(in the rows, 128 means zero)
Each path is a new rotation, seen through one point. The rows after it are directions, each followed by how far the rotation turns it, in degrees per step (0 if it stays put).
Each turn is a multiple of 5 degrees from 10 to 175, or 0.
Each row of a path follows its step; steps can be skipped.
Path 1:
step 2: [130 125 131 118 122 130 128 125 129 134 126 130 131 125 128 120 132 137
 129 119 126 121 119 132 128 124 138 131 125 121 120 135 136 128 120 126
 122 119 125 130 123 125 128 136 126 126 125 138 131 133 131 130]
step 5: [131 130 133 128 123 136 131 128 125 125 129 121 125 127 128 119 125 127
 126 122 129 123 126 129 117 124 120 129 121 136 126 129 123 137 129 120
 130 122 139 126 126 135 116 131 128 115 122 130 132 131 125 124]
step 6: [132 124 134 131 131 120 131 132 117 134 120 123 127 122 139 124 126 124
 124 127 121 123 125 131 121 118 127 123 127 126 130 133 131 120 122 130
 133 135 128 130 126 130 134 125 120 126 135 136 134 121 130 128]
step 8: [127 125 129 122 125 129 130 124 131 130 131 131 131 129 134 128 137 123
 119 128 125 123 132 134 124 131 136 131 119 133 115 126 133 133 121 130
 124 130 125 124 116 131 137 127 128 126 127 133 134 138 128 118]
step 9: [135 127 139 132 127 126 129 125 124 120 129 137 127 134 124 131 129 131
 133 116 127 128 130 132 123 131 124 123 122 130 138 131 127 128 121 135
 125 129 127 122 122 119 124 124 127 118 128 140 121 129 133 131]
step 10: [128 128 131 132 123 124 127 128 127 135 136 132 116 123 126 129 137 129
 119 121 131 132 119 134 138 125 121 127 125 126 124 120 133 124 121 132
 133 123 124 124 130 127 138 126 131 122 134 123 129 120 122 127]
step 12: [131 129 128 119 124 122 128 141 126 134 122 126 125 121 139 135 130 119
 124 124 127 125 129 130 123 125 124 125 131 128 126 134 137 131 116 126
 131 126 129 124 125 130 121 135 129 128 128 137 118 126 123 130]
step 14: [127 132 128 126 132 133 124 129 118 138 130 125 131 130 128 121 134 127
 113 128 127 124 130 131 125 134 136 135 123 135 123 124 129 129 121 118
 122 124 125 118 130 126 125 132 123 122 138 124 132 131 130 130]
step 15: [133 134 142 133 131 120 127 125 126 127 120 132 136 135 127 135 124 124
 120 125 124 126 127 132 124 131 122 126 127 130 128 127 130 126 123 122
 129 135 128 136 126 121 123 126 128 117 116 132 135 134 124 127]
step 16: [136 124 120 130 128 126 131 126 126 132 130 123 122 129 124 133 134 129
 117 120 121 132 135 123 131 131 123 115 135 131 125 127 134 129 119 136
 132 129 123 127 133 130 132 120 124 122 131 128 133 123 132 133]
Speeds:
[129 127 128 128 130 126 127 132 129 126 126 130 127 127 126 128 128 129
 125 127 125 127 129 129 127 128 132 129 129 130 126 126 127 126 130 127
 127 127 127 128 127 126 127 127 129 129 128 129 128 129 131 126]
55
[127 130 128 127 130 129 128 125 128 128 128 130 128 126 128 125 128 128
 127 131 129 126 127 129 127 129 128 129 129 129 125 128 128 131 129 128
 126 123 129 127 127 129 127 125 126 128 128 127 127 131 127 128]
115
[128 128 125 128 127 127 129 127 128 131 127 129 127 128 130 129 128 129
 123 129 127 128 128 128 130 125 130 127 128 126 128 128 129 129 126 127
 127 128 127 126 125 131 129 129 128 128 130 127 126 127 129 128]
175
[126 127 129 127 126 126 130 128 129 128 128 130 129 128 128 129 127 129
 126 129 128 129 126 128 129 127 124 129 128 129 126 127 129 128 130 126
 131 127 128 127 127 129 129 130 130 127 124 128 129 127 127 124]
145
Path 2:
step 0: [120 130 136 130 120 124 127 128 132 131 137 131 130 125 139 126 134 124
 128 128 121 134 130 132 133 124 126 126 135 132 134 129 133 128 134 135
 127 137 137 120 132 127 124 127 127 131 129 132 132 135 122 127]
step 3: [123 133 126 125 124 131 128 124 124 127 133 130 128 124 125 128 136 126
 134 120 130 125 120 139 130 126 121 131 133 131 122 133 127 122 129 124
 125 130 130 129 125 121 132 133 118 120 121 129 133 127 125 141]
step 4: [130 121 131 131 134 131 120 124 122 133 126 136 130 126 136 125 128 128
 128 125 128 135 129 134 139 120 126 137 128 120 134 118 126 127 130 117
 136 131 126 131 134 132 124 127 127 124 131 131 128 122 126 126]
step 5: [130 135 130 130 131 126 128 126 130 120 128 129 130 127 120 123 139 126
 141 127 128 131 137 140 127 126 127 118 129 127 130 123 125 122 130 131
 128 136 124 127 131 123 130 122 126 133 129 121 133 125 131 134]
step 7: [131 132 127 133 135 125 131 131 122 132 136 138 115 128 127 125 133 136
 130 128 121 130 126 136 123 128 131 126 130 130 128 123 123 130 139 134
 134 127 125 133 128 131 129 130 126 123 135 117 127 127 125 132]
step 8: [139 133 125 128 129 133 130 125 133 123 125 133 127 132 119 136 129 124
 124 130 121 132 126 128 128 133 131 129 125 124 126 123 122 127 132 123
 130 138 136 133 124 125 131 125 125 126 125 141 139 124 127 128]
step 9: [122 130 134 133 129 132 130 120 129 129 136 129 120 126 144 120 129 130
 129 132 119 131 126 128 131 125 126 127 131 129 130 131 130 127 140 135
 124 132 123 129 129 121 134 125 121 131 128 136 127 122 128 130]
step 10: [132 132 130 126 128 130 129 129 113 119 130 131 126 133 129 127 131 123
 130 126 130 131 134 128 129 129 134 123 132 121 135 129 127 132 137 121
 129 128 137 135 134 126 125 128 123 123 121 126 135 135 124 118]
step 14: [123 137 122 127 135 134 132 125 127 128 128 121 127 115 123 127 134 124
 131 129 131 130 133 131 136 129 132 123 132 132 131 117 131 122 127 123
 125 138 128 129 132 124 138 122 129 127 127 126 129 123 123 130]
step 15: [132 137 131 135 125 128 130 132 126 124 134 128 131 123 135 124 127 121
 125 124 132 132 125 133 131 130 122 131 131 121 135 124 122 126 128 128
 121 125 128 131 138 132 119 125 126 134 130 139 128 132 138 136]
Speeds:
[128 129 126 126 127 128 125 128 127 128 125 128 128 126 129 129 128 125
 127 128 128 128 129 128 128 131 130 129 127 130 129 128 129 131 127 124
 129 130 129 128 127 128 127 127 128 126 128 128 130 127 128 125]
170
[127 128 129 128 129 127 127 130 128 125 126 128 129 127 132 127 127 127
 128 128 131 130 128 129 131 126 129 126 129 127 130 128 128 127 128 126
 128 129 126 129 129 126 130 128 126 132 125 130 128 127 128 127]
70
